Each row of X is roughly a mix of the hidden directions of one of several groups.
X:
[[-15  25   6 -26 -31  33  35 -24  26   3  27]
 [-40   4   6  44  -9  18   0  40 -30   7  17]
 [-30 -32   8 -11 -16 -31 -16 -12 -36 -28 -31]
 [-32 -33  -6  -8   6 -41  37  -3 -22  32  -7]
 [  6  33 -35   1  33 -35 -15   7   3  -3 -43]
 [-58   1  -3  37   5  15   0  41   6  -4  -8]
 [-18 -31  21  14 -25 -19  19 -55 -20   2   8]
 [ 42  11  34   9  -6  14 -30  28 -17 -36 -14]
 [ 45   2 -10  19 -47 -34   9   2  25  18   1]
 [ 10  17   4  20  -9  32 -16  35  42 -36  18]
 [  1  24  24  19   1  24 -20 -31 -30  34  35]
 [  3  26  22 -52  12  18  24   4 -34  12  23]
 [ 17   0  41 -14  21  43  23  38 -16  -9   8]
 [ 27  -9 -27  -5 -26   9  23  -2  14  -1 -61]
 [ 19  -3   4 -38  36  25  44   2  14  30 -10]
 [-47 -34 -14  -4   3 -12 -37 -18  10  27 -24]
 [ 18  17 -48 -16  41 -31 -10 -17 -14  21   2]
 [ 30   8  12  50   0  31 -42  -7  -1  -9  17]
 [-17  -6 -15  45  32 -18 -48 -10 -17  10 -13]
 [ 28 -17  10  13 -13  24   8 -21  32  56  -7]
 [ 24  -5   5  -1   3  43 -32  20 -15  48  18]
 [ 62   0   0 -13 -21 -25 -17 -27  21  18  -3]
 [ 12  26 -28  14  22  16   9  22 -31 -38 -36]
 [-53 -18 -37  -3  20   3   5 -39  -2  19  -4]
 [  9   9  15 -13 -49  -5  40  23 -10  -4 -39]
 [ 42 -30  -1  -8  -5 -35  10   6 -27  -9 -44]
 [ 23 -45   5  -4  25  -3 -32 -31  28 -18  23]
 [-10  12 -53  -2   6  12 -14 -19  31 -11  44]
 [-33  -7  33 -50 -17  -9 -26 -10  -8  12  26]
 [ 15   5  38  -5  20 -15 -21 -21  -3  36 -48]
 [ 24  10 -22 -25  30  -1  34  -4  12 -53  -5]
 [ -1  33 -23 -39  18   4  43  29 -12 -19 -14]
 [-20  -2  33 -55 -13 -14  13 -12 -21  11  33]
 [ -8 -31  43   8 -12   2  -9  18  32 -29  39]
 [ 25 -34  26 -31   5  26  -4 -43  16   9 -24]
 [ -7  -3  18 -27 -30 -19  36 -53   3  16  10]
 [ 15 -18   1  -9 -17 -34  30  23  55   8 -16]
 [-28   2 -20  24  50 -23 -21 -16   9 -30  18]
 [ 15 -14  18 -22  -5 -33  45   2 -22  43  -9]
 [  5 -39  36  11 -15  -9  -3 -21 -41  37   2]
 [ -8 -17  51  16  -9  28  -7  14 -30  38  16]
 [ 12 -44   0 -10  -6 -61 -21   0   1  15  10]
 [ -1  -8 -19  -3 -37 -32  22   9  -8 -42 -41]
 [ 45  38  21  12   1  28   1  16 -31 -14  25]
 [-44  26 -49  -7   1 -14  19   4 -18 -30  -5]
 [-24 -31  26  33 -21  19 -31  -8  32 -22  13]
 [-29  24   3 -21  -4 -13  54  -1 -22   7  36]
 [-14  21 -12  10 -14   4  -3 -21  54 -15 -45]
 [ -2 -14  -5  26   0  -8  17  48   9  37  42]
 [ 11  22  15   9  19   5 -57 -27   0  37  14]
 [-12  15 -20  31 -30 -24  19  29 -48   1   5]
 [ 49  -4  13  15 -10 -17  21  31  -4 -34 -31]
 [  0 -15  10  28 -39  24  13 -21  23  27 -41]
 [-42   0   8 -36  -5  -7   0 -23 -52 -13  16]
 [ 13 -28  17  10   8  23  23 -42   3 -46  21]
 [ 18   7 -22   6 -15 -18   1 -21  47  33 -40]
 [ 58  -6  10  10 -22 -13 -19   2  21  31  29]
 [  8  14   3 -18   4 -47 -28 -47  31   8  -5]
 [-27  17 -10  17 -29  32 -34   9  19  37  23]
 [-31 -25  21 -18 -19  -2 -39 -18  31 -30  19]
 [ 17   2 -21  30  42  49  13 -23 -11  -8 -10]
 [ -1  13 -14   3 -24 -36 -15  17  32 -51 -21]
 [ 31  14 -18  29  39  49   2   4  -3 -13 -21]
 [  3 -17 -19 -23  23 -12 -18 -12  29  20 -57]
 [ -8  10  56   0   4  42  -7  34   6  20   6]
 [ 18 -27  11  -5 -42  -8  29 -28 -40  19 -13]
 [ -6  20 -57   5 -53  14   4  -6   6  10  -2]
 [-30 -21 -10 -34  31  27  14 -29   1 -35 -14]
 [-22  15  12  28  42 -25 -40  16   7  -1 -30]
 [-25 -15  12   2   9  33  50  -5 -36  20  20]
 [ 46  19 -24 -41  -2   5  35  -2  -7   2 -25]
 [ 21  -5  24  16 -33 -36 -35 -32  17  23   3]
 [ 20  -3 -11 -43 -14 -49  13   8  -5  39  10]
 [ -1 -19 -14  19  10   5 -54  28  -3  31  33]
 [ 14  35 -20  10  -8 -17  21  27  13  54  15]
 [  3   0  12 -35  47 -35 -10   9  14  20  36]
 [ 10 -21  28  -7  -6   9 -48  18  38 -29 -21]
 [ 18 -20   1  -1   0 -14 -27   1 -61  35 -14]
 [-39  28  -2  21  31  28  -5  29  -4   1  38]
 [-38   8 -32   0 -27 -48  -9  24   3 -11 -23]
 [-47   2  22 -15  29 -14  16 -26 -10  -6  41]
 [  6 -17  21 -14   9 -34 -56 -31   3  16 -15]
 [ 15 -19  -7  19  -8 -23 -15  29  47  -1 -44]
 [-22  19   9 -47 -30 -38  17  20 -14   1  22]
 [ 26 -15  44  20 -16  13 -45  -8  21   8  25]
 [ 18 -18  11 -21  18  11  37  -5 -14 -54 -28]
 [ 10   0   2   1  40  16 -54  25  15  27  18]
 [  2 -31   0 -23  24  46   2  19  32 -18 -30]
 [-41 -24  14 -11  36  47  10  -4   9   0 -24]
 [ 20 -56 -14  30   7 -16 -26 -15 -24 -21  -3]
 [-24   0 -54  27 -22 -36 -16  -3  11 -20  -7]
 [  6 -23 -12 -14  21 -51 -11   7 -23  29  37]
 [  6 -11  41   0 -21  19 -18 -37 -49  -8   4]
 [ -8  26   7   8 -22  29  35 -15 -43 -33  16]
 [ 24   9 -11 -33   5 -20   1 -54  22   8 -33]
 [-23 -35   6  18 -15 -31 -29 -21 -39   0 -27]
 [  1  -3 -38   7  19   7 -36 -16  46 -31  18]
 [ 62  -9  27  32   5  23   9   2  22   2   7]
 [-35  -7  -6 -40  35  29 -17 -18  -1  33 -10]
 [-36 -18  -5  -6  15  24  62  -7  -9  16  -4]
 [ -5   8  62 -16  23  19   8 -16  32 -18  -8]
 [-37   9  36  40 -12   1 -37  -7 -20  13  18]
 [-49  -1  23  16  15  36 -14   8 -42  -8   5]
 [-25 -15  14 -13 -21 -19 -41   3  44  32  13]
 [-11   2 -14  48 -16  -4 -43  -3 -15 -43  -5]
 [ 17 -51  15  14  23  20   0 -31  32   9 -21]
 [  7 -18 -33  -4  -2 -25  56  32   5  22   6]
 [-26  55 -20   8   0  22  30  23 -25   8  -4]
 [ 19 -19 -37  -3 -13   2 -35  21  45 -26  10]
 [ -7  39 -22  33 -11  42   7  38   0 -18  -4]
 [ 57  32 -22  -3  -4  28  13   0 -12  21  21]
 [-32  48  30   6  22  10  22  30  -3  -9 -22]
 [-29  49   3  10  39  -5 -16  34  12   1 -18]]

One row of each group comes first, with its name. Which group is each row after those in?
[ 23 -19 -56  -1  -6 -18  10 -44 -12 -16   1]  (91)
[ 22 -20  -9 -36  17 -32  18 -33 -17  39   0]  (48)
[ 32   6 -12  20  33  31  30 -10   6  46   1]  (90)

[  4  20  -1  33 -52 -25  24 -29   1  23  -4]  (48)
[ 28 -35 -34 -15 -21 -16   5 -48  -5   3  19]  (91)
[-20  54 -31  -9   5 -34  24   7  -2   7 -24]  (91)
[  4 -18   9  -9 -11  -5  -1 -12  71 -20 -24]  (48)
[  9 -13  18  27  -6  11 -60  18 -20  30 -10]  (48)
[-34  21  -2 -44 -26 -33 -16  35   3  -1  -2]  (90)
[ 20 -21   9  -1 -11  31  30 -24 -34  45  -7]  (48)
[ -1   4  14  14   6  10 -26  69  17 -16 -17]  (91)
[-37 -39   2  11  17 -26   0  25  26  39  -8]  (48)
[ 12  -7  54  -3  -1  48   4  23  20 -21  -4]  (91)
[-11 -30 -22  -4   3 -21 -11  50 -17 -17 -41]  (48)
